50 stands for zero in the data rows.
Here are some numbered points:
Array([60, 57, 50, 59, 54, 54, 58, 58, 64, 62, 62, 63]) 0
Array([50, 59, 51, 52, 63, 62, 58, 61, 64, 53, 55, 59]) 1
Array([56, 58, 54, 52, 55, 54, 59, 63, 60, 59, 64, 61]) 2
Array([53, 78, 58, 67, 68, 59, 68, 59, 50, 67, 56, 65]) 3
Array([64, 51, 53, 59, 56, 56, 56, 54, 57, 61, 64, 60]) 4
Array([55, 59, 54, 55, 50, 52, 54, 69, 51, 52, 66, 56]) 5
Array([60, 55, 63, 59, 60, 61, 63, 58, 66, 57, 58, 55]) 6
Array([57, 59, 62, 60, 57, 61, 61, 64, 62, 51, 53, 61]) 7
Array([73, 63, 56, 55, 58, 70, 52, 66, 57, 54, 62, 61]) 8
Array([51, 58, 54, 51, 59, 58, 60, 61, 64, 55, 53, 62]) 9
Array([53, 51, 58, 59, 56, 58, 50, 61, 51, 59, 59, 56]) 10
Array([62, 60, 58, 56, 62, 64, 66, 57, 51, 66, 61, 60]) 11
Array([55, 55, 54, 59, 50, 57, 53, 63, 55, 54, 73, 65]) 12
Array([79, 67, 58, 53, 62, 80, 50, 70, 50, 51, 62, 56]) 13
Which point above is nearest to each new point? Its number follows each.
Array([59, 60, 53, 61, 55, 54, 58, 56, 64, 59, 62, 59]) 0
Array([71, 53, 62, 56, 52, 64, 62, 53, 67, 52, 58, 54]) 6
Array([59, 63, 55, 55, 57, 50, 58, 59, 58, 58, 62, 61]) 2
Array([61, 62, 62, 54, 64, 52, 63, 65, 54, 50, 50, 57]) 7
Array([58, 53, 50, 54, 50, 53, 62, 57, 67, 64, 58, 69]) 0
Array([59, 55, 57, 56, 67, 65, 61, 58, 60, 59, 52, 53]) 6
Array([53, 53, 54, 57, 59, 55, 54, 53, 57, 64, 55, 54]) 10
Array([62, 60, 58, 61, 55, 54, 60, 56, 64, 63, 56, 61]) 0
Array([59, 57, 66, 58, 60, 59, 62, 59, 64, 56, 59, 54]) 6
Array([58, 54, 64, 58, 62, 61, 64, 57, 61, 58, 56, 55]) 6
Array([59, 53, 53, 62, 63, 55, 55, 52, 55, 66, 59, 62]) 4
Array([55, 52, 64, 59, 59, 58, 50, 62, 50, 58, 57, 53]) 10
Array([50, 80, 54, 69, 68, 66, 65, 58, 58, 63, 58, 65]) 3
Array([62, 52, 58, 64, 67, 54, 58, 50, 58, 70, 64, 60]) 4
Array([67, 54, 62, 53, 63, 66, 66, 61, 52, 62, 50, 62]) 11
Array([55, 66, 56, 59, 50, 51, 56, 64, 55, 52, 61, 59]) 5
